[[117 108 141 107 127 128 146 131 147]
 [152 127 138 117 122 141 142 120 126]
 [103 139 106 115 130 128 140 120 135]
 [104 148 150 114 119 113 128 123 150]
 [110 126 111 125 104 113 146 110 142]
 [132 153 151 133 151 135 118 143 136]
 [128 126 140 151 110 104 128 110 144]
 [141 103 109 118 116 121 117 121 129]] Out: 108

[[127 134 125 148 128 121 132]
 [127 128 124 143 120 109 119]
 [126 130 128 123 126 119 133]
 [127 124 132 136 133 126 137]
 [130 131 126 140 109 151 129]
 [124 134 129 123 142 130 133]
 [131 134 124 148 111 128 131]
 [125 130 128 116 130 111 133]] Out: 134

[[133 105 115 122 125 140 139 141 125 119 106 121 127 143 129 147]
 [104 118 117 143 135 132 141 116 138 106 102 132 141 142 150 122]
 [136 150 117 139 114 132 126 148 137 143 141 141 144 109 140 152]
 [153 132 144 152 110 141 109 119 154 144 149 104 113 150 127 104]
 [120 102 107 124 119 103 104 107 140 103 131 112 113 113 108 131]
 [112 127 147 108 123 133 153 135 132 153 117 134 117 126 130 122]
 [130 141 152 106 132 147 142 144 121 105 147 144 117 141 144 144]
 [154 105 108 109 133 114 130 143 127 149 145 121 121 109 104 147]
 [149 129 133 106 153 128 110 122 141 140 111 154 105 120 151 118]
 [115 140 135 103 118 108 147 105 137 125 152 117 111 148 143 102]
 [112 133 131 142 113 113 120 143 126 103 111 142 143 116 123 122]
 [114 128 137 149 103 145 123 140 107 112 137 110 119 122 142 129]] Out: 105

[[117 143 111 131 142 138 119 136 126]
 [126 137 109 128 132 122 128 126 126]
 [106 125 127 133 135 126 117 128 133]
 [121 140 123 139 136 129 128 126 126]
 [107 128 115 129 130 132 125 139 128]
 [123 134 115 127 136 134 118 121 135]
 [135 122 118 121 134 133 132 118 126]
 [118 134 117 129 139 130 124 134 128]
 [125 129 108 121 137 136 129 125 127]
 [134 134 102 128 140 127 132 113 129]] Out: 143

[[105 153 107 153 152 151 151 108 106 153 151 105 151]
 [110 148 109 149 151 149 148 111 110 148 147 109 147]
 [144 111 143 112 110 113 112 143 142 110 114 142 112]
 [149 106 147 107 103 104 106 147 149 106 108 147 106]
 [112 146 110 147 148 146 145 112 112 147 145 110 145]] Out: 153

[[113 146 113 113 112 112 144 147]
 [106 153 108 104 107 104 151 152]
 [146 110 148 146 146 145 107 108]
 [111 147 111 109 114 111 147 145]
 [109 150 109 106 107 109 150 147]
 [144 112 141 144 146 141 112 111]
 [139 115 140 141 142 145 111 112]] Out: 146

[[131 139 104 145 121 130 144 123 139]
 [123 114 144 122 143 121 110 145 119]
 [134 138 136 115 111 138 140 105 129]
 [131 128 150 105 117 137 128 111 122]
 [129 125 153 104 122 135 125 118 120]
 [124 114 149 116 138 124 110 140 117]
 [134 143 121 126 111 137 145 108 135]
 [132 134 145 108 113 139 135 108 125]
 [122 113 144 121 143 122 110 144 119]
 [125 131 104 151 137 120 130 141 136]
 [124 123 112 147 143 117 121 149 131]] Out: 139

[[107 128 116 133 123 137 141 146 136 116]
 [136 103 133 122 120 122 123 111 119 134]
 [134 102 133 124 118 123 124 111 119 134]
 [149 136 140 124 138 120 117 114 122 140]
 [137 104 134 123 119 122 122 110 119 135]
 [137 105 133 123 120 122 122 110 119 135]
 [108 114 118 131 117 135 139 140 131 117]
 [142 111 137 122 124 120 119 109 119 138]
 [136 157 133 129 143 128 125 135 133 130]] Out: 128

[[132 127 113 144 124 136 122 127 132 132 127]
 [123 130 148 107 133 117 136 130 123 123 130]
 [123 129 148 107 133 117 136 130 123 123 130]
 [132 127 112 146 124 138 122 127 132 132 127]
 [133 126 107 152 123 140 119 126 133 134 126]
 [123 129 146 108 132 118 135 130 124 124 130]] Out: 127
---
[154 151 134 141 118 112] >> 151

[119 142 105 130 124] >> 130

[149 145 144 114 112 146 144] >> 146

[114 110 113 149] >> 114

[137 118 157 101 124 104] >> 137

[131 134 141 153 126] >> 141

[[134 123 139 119 135 141  99]
 [140 116 117 123 146 149 143]] >> 146
---
[[115 150 148 114 148 115 113]
 [154 102 104 155 103 154 157]
 [126 136 136 126 136 126 126]] | 157, 155

[122 110 143 118 155] | 155, 143

[ 99 103 148 155 106 106] | 155, 148

[[128 140 133 114 154]
 [130 139 126 122 126]] | 154, 140

[[137 126 110 139 130]
 [153 149 155 108 103]] | 155, 153

[116 123  99 142] | 142, 123

[155 150 136 137 134] | 155, 150

[120 150 124 151 132] | 151, 150
---
Q: [111 106 117 127]
A: 127, 117

Q: [148 138 141 123 121 155]
A: 155, 148

Q: [120 128 126 145 138 132 158]
A: 158, 145

Q: [116 117 115 144 139 105 118]
A: 144, 139

Q: [125 157 123 158]
A: 158, 157

Q:
[[141 107 111 142 147 112 112]
 [147  99 104 148 155 106 106]]
A: 155, 148
---
126  106  107  136
119  123  122  134
gives 107

128  123  133  126  122  115
149  116  112  125  130  128
112  136  127  122  125  150
gives 112

136  130  136  153  106  131
133  129  129  139  114  131
136  129  117  131  106  141
gives 129

130  127  125  135  131  129
157  151  130  137  139  123
gives 125

136  157  145  145  137  104
106  145  137  102  131  116
138  148  155  118  149  132
gives 137

113  124  119  110
136  124  112  156
gives 119

133  133  133  130  130
156  155  155  105  106
gives 133

141  120  144  148  156
114  106  113  144  139
gives 144

148  114  145  151  135  117
110  141  110  110  114  145
132  127  128  138  130  129
gives 110

103  150  105  110
104  146  104  111
101  152  103  106
gives 104
